In the rows, 128 means zero.
One turn sends every row of this set to another row. A few are shown first. Where does it send the rows asked after them?
libuk: [140  96 136 117 137 147 105 113 112 162 145 135 118 118 118 127 129]
rik: [149 113 100 168 122 142 149 148 138 149 130 133 141 150 116 132 101]
Raz: [144 132 137 121 125 124 143 136 148 124 155 156 108 148  93 121 131]
Kol: [125 126 132 133 108 129 114 115  97  96 120 103 154 116 118 114 137]
romu: [142 150 136 154 157 133 142 118 133 125 125 136  96 167  85 130 119]
ridid: [153 144 135 149 152  99 119 102 119 131 151 129 135 171 138 127 133]
fefe: [149 130 125 161 116 133 140 138 113 107 118  95 133 167 114 163 145]
Bet: [145 162 133 115 118 121 143 104 108 143 119 125 127 176 106 128 149]
situ: [148 110 115 140 145  89 146 116 143 119 145 120 132 154 123 123 117]
bas: [114 126 151 103 129 112 144  94 111 148 141 139 122 142 118 134 133]
renon: [140 144 133 161 129 139 160 130 127 138 102 129 111 124 121 136 161]
vak: [143 110 103 128 116 165  97 127 120 125 116 108 158 149 116 134 144]
repob: [135 130 129 156 148 109 121 127 128 109  94 140 102 155 100 112 122]
birev: [133 126 144 133 104 170 119 146 118 123 107 113 119 148 134 124 159]
Kunep: [146 159 142 134 105 138 115 112 103  98 152 129 142 140 128 102 149]
Tofuv: [162 138 154 126 134 131 113 113 131  94 115 130 115 135 126 152 126]
Bol: [123 132 140 128 159 134 125 118 133 108 134 124 127 142 154  95 141]
Gizav: [129 152 137 137 123 153 155 136 108 138 134 131 103 158 134 129 165]
sop: [129 153 119 144 121 144 143 123 131  98 153 129 154 123 116 122 161]
Pavil: [103 105 115 135 111 117  99 141 119 115 112 112 128 132 107 118 104]
gek: [145 119 114 151 136 116 143 112 114 154 106 111 119 109 112 127 100]
tos: [129 113 149 155 127 119 110 111 137 153 131 142 134 166  87 123 105]
geli: [120 126 146 135 160 142 135 127 123 179 114 118 128 161 124 124 140]
sagiz: [111 119 121 168 112 161 107  99 118 147 146 116 120 146 114  99 110]
Bip: [133 110  93 156 155 141 162 110 134 123 147 141 127 138 114 125 130]
gige: [137 166 122 120 104 129 105 128 121 115 140 144 141 138  99 155 111]
peno: [153 147 138 165 148 159  99 130 130 119 121 138 111 174 117 128 131]
Zom: [156  96 108 116 151 106 118 122 117 125 127 125 138 160 123 111 138]
gakon: [120  98 119 108 140 130 138 112 123 142 121 137 129 113 127 142 117]
Zusap: [161 147 144 160 113 156  85 122 123 142 134 134 126 126 135 130 137]
Keti: [138 137 122 126 106 160 139 124  86 144 133 149 140 115 121 131 106]
tes: [147 145 129 143 110 141  82 114  98 120 116 142 144 147 110 161 124]
ruva: [116 148 131 168 114 151 131 153  98 114 140 111 132 135  96 113 116]
nud: [139 100 113 141 101 122 133 101 117 131 145 148 167 160 131 122 109]
famek: [137 127 115 158 132 116 110 124  99 120 120 135 147 118 106 161  95]
koge: [110 164 128 167 124 127 107 104 106 122 138 136 122 162 138 119 146]
suta: [132 115 110 172  99 137 105 150 118 149 116 111 150 157 129 131 123]
dusik: [116 114 124 148 125 161 114 123 130 142 116 116 141 119  99  92 104]
vub: [113 118 131 130 119 159 155 115 141 138 135 136 126 150  90  95 112]
zede: [136 145 102 148  89 135 122 116 115 156 125 110 137 173 128 145 105]

renon -> zede
Bip -> koge
And these:
Kunep -> dusik
Keti -> geli
famek -> bas

One turn sends every row of this set to another row. A few are shown first. Where does it send the rows asked after them?
vomez: [164  74 147 120 149 127 132 138 103 117 125 134 144 143 140 118 106 137
 112 132 148 141 162 184 148 147 108 141 169 114 134 120 103 122 121 118
  99  98 111 129 129 143  87  85 134 139 125 114 107  80 116 112 149 115
  89 147 128 156 145  98 100 109 127]
ziti: [130 130  97 134 135 155 119 135 133 146 105 122 116 118 137 131 101 147
 104 110 106 102 102 137 118 113 149 152 100 145 112  89 131 117 155 134
 131 109 112 167 133 125 127 125 146 116 119 148 105  83 127  99 139 164
 124 138 144 111 123 158 121 119 162]
Rafo: [137  86 157  97 150 137  95 120 111 113 140 134 140 119 129 121 121 140
 116 135 161 141 167 173 173 143 103 156 151 136 136 138 105 125 110  94
 123  91 103 132 102 138  91 146 137 141 148 118 124 127 169  97 145 133
 107 143 124 142 143 109 115 136  83]
kopud: [134 126  88 117 131 131 141 124 123 139 100 135 137 129 121 119 111 136
 100  94 101 108 127 137 116 120 117 135 115 126 116 104 133 117 137 112
 126 107 108 177 137 158 120 102 163 129 127 144 144 113 100 120 151 151
 109 127 145 120 115 148 123 115 153]
tole: [146  87 142 132 163 135 127 114 110 137  98 135 130 137 141 120 113 135
 107 124 162 129 166 175 166 132  99 138 187 122 144 107 103 135 118 106
 104  97 106 134 135 133  72 103 134 144 142 124 155  89 111  93 149 115
  88 154 139 130 140 109 102 112 118]
puni: [155  90 165 114 125 136 123  96 114 125 150 123 131 130 153 124 100 140
  99 132 134 141 141 199 131 142 157 172 151 106 130 105 102 142 140 144
 110 123 132 138 128 109 110  95 130 114 147 102 117  68 122  93 150 111
 113 151 120 124 166 138 107 107 124]
sos: [ 99 123  99 120 147 132 117 121 117 133  95 116 132 120 128 129 127 133
  94 102  98 108 144 143 139  93 114 130  95 150 119 116 118 113 149  94
 128 114  98 190 111 147 104 135 160 118 121 137 135 103 129  99 134 160
 120 137 136 122 134 127 103 117 131]
Zefa: [144  86 144 128 147 137 135 115 119 134 102 133 130 148 148 116 106 135
 114 131 153 133 171 184 168 128 101 138 184 109 145 109 104 126 115 112
  98  97 104 140 128 131  79 107 139 138 136 112 140  76 119 102 154 113
  94 153 141 147 149 115  99 105 117]
doven: [100 127  98 139 135 149 118 141 126 116 108 124 132 111 105 128 119 135
  98 104 106 122 138 137 139 133 106 135 109 150 132 104 137  99 156 109
 120  79  96 171 126 127 114 143 150 132 120 137 107 132 137 116 133 154
 135 138 158 116 109 149 128 140 141]
gafa: [132 136 102 112 147 142 136 119 134 124 118 127 118 117 114 115 111 118
 106 102 118 129 121 121 114 120 119 157  72 151 115 117 128 120 153 113
 136  99 119 177 131 103 140 131 165 127 132 141 114 132 140 102 129 175
 114 137 141 116 120 146 129 133 142]
gad: [143 100 164 125 135 149 105 117 129 122 141 115 122 124 124 119 126 126
 113 142 149 129 162 169 139 148 114 158 132 117  95 134 111  99 125 131
 132  88 125 112  97  91 108 137  96 159 116 100  84  99 132  96 115 109
 113 137 147 123 144 132 133 175 102]
pim: [152  88 162 105 144 127 107 116 116 118 145 134 140 118 141 134 124 128
 100 143 163 138 167 176 156 143 113 146 137 140 111 151 107 129 102  89
 125  95  99 114  98 147  86 118 131 132 121 117 109 110 163 106 125 132
  98 142 124 126 143  98 115 144  92]
golu: [105 115  88 126 153 125 118 124 112 131 105 112 137 119 119 140 130 127
  94  99 103  98 136 148 140 101 120 134 102 154 122 119 117 117 153 105
 129 109  96 193 111 146 107 129 149 119 119 136 131  95 136  91 117 161
 132 138 138 124 131 125  99 108 132]
sozo: [162 111 153 109 130 146 142  99 129 121 138 118 136 145 124 134 102 110
 124 132 141 127 164 173 119 160 132 190 146 107 109 119  99 151 125 146
 125 108 140 105 131  73 135  98 126 140 120 102 126  98 139  82 113 133
 119 152 142 119 133 137 132 142 112]
Vula: [143 102 166 120 146 155 111 128 129 112 136 134 121 114 130 110 122 137
 118 148 151 133 152 163 138 151 109 167 141 121 110 140 101 107 133 114
 146  89 125 136 108  83 108 156  80 162 126 104  76 106 159 101 128 133
  92 152 134 133 143 141 137 163 104]
Bolad: [162 102 155 109 150 148 138 112 141 102 139 144 121 136 142 127 106 107
 120 119 145 123 149 158 121 165 156 198 162 113  95 108  97 149 131 133
 147 128 151 116 149  89 127 133 120 134 133 135 125  91 149 104 133 131
  92 159 141 106 129 144 135 148 125]
Gosot: [161  81 167 122 150 147 133  93 114 142 136 130 112 138 161 116 122 123
 101 147 122 118 134 177 129 134 154 153 164  92 134 105 113 135 151 136
 131 121 132 125 139 115 103 113 132 119 146 127 147  49 115  98 154 112
  89 150 132 115 139 141 106 124 131]
Tar: [ 99 123  90 135 131 130 119 129 123 107 121 128 135 105 102 131 116 129
  89 100 110 122 131 143 140 139 108 134 111 145 123 114 138  89 157 118
 116  70  92 170 127 132 114 132 146 133 120 131 107 132 140 113 129 148
 132 138 160 108 111 149 120 130 136]
Dema: [134 130  99 112 155 133 138 127 128 122 133 125 116 121 115 113 124 105
 106  97 119 122 121 116 122 116 117 156  73 155 112 122 124 112 156 129
 134  97 111 178 123  98 142 127 161 129 130 139 104 121 139  99 122 169
 117 136 147 115 128 138 124 122 135]
dotup: [158  98 163 115 131 143 131  90 122 150 139 125 114 143 160 119 111 123
  98 141 130 127 141 186 133 139 154 165 158  86 132 108 106 143 147 140
 132 119 141 130 134 115 102 111 136 118 146 114 147  52 124  98 154 109
  96 141 124 124 143 139 122 117 132]
dos: [137  98 165 124 156 160 106 130 123 105 137 129 124 114 125 107 121 131
 126 142 142 118 148 153 132 154 106 166 152 124 117 132 102 114 128 124
 136  87 125 140 117  76 107 148  74 154 129 119  86 119 161  91 135 136
  84 163 147 131 141 138 147 158 108]
dup: [124  85 153  99 167 142  89 106 112 119 136 137 138 105 120 118 115 142
 111 126 163 124 165 171 171 136 110 166 151 127 135 139 108 116 116  91
 119  86 103 130  97 123  89 146 135 132 149 120 125 125 157  90 150 122
  95 149 120 130 143 117 123 138  83]
lino: [134 119  83 116 135 120 147 113 119 139 116 139 138 130 115 119 114 124
  96  96  99 106 117 139 120 114 119 139 117 128 108 110 134 106 134 123
 123 113 104 182 136 157 132 100 154 132 129 139 136 113  95 120 150 149
 117 124 149 113 127 147 115 107 144]
kabo: [134 125  89 136 134 135 126 132 135 145 119 126 122 112 130 136  97 142
 104 114 111  99 101 142 120 118 153 160 110 151 110  97 138 116 147 137
 133  94 109 167 131 135 126 118 142 122 117 147 104  87 135  97 125 160
 132 138 157 107 125 158 119 115 161]
biza: [169 114 155 110 143 155 128 117 136 117 139 144 118 144 137 134 102 109
 126 132 148 129 154 159 117 169 142 192 157 107  94 110  86 141 130 145
 149 118 138 114 144  82 136 128 119 139 116 118 126  86 146 107 129 136
  95 153 140 112 124 147 134 152 123]

lino -> Tar
vomez -> gad
sos -> gafa
And these:
dotup -> Rafo
Bolad -> tole

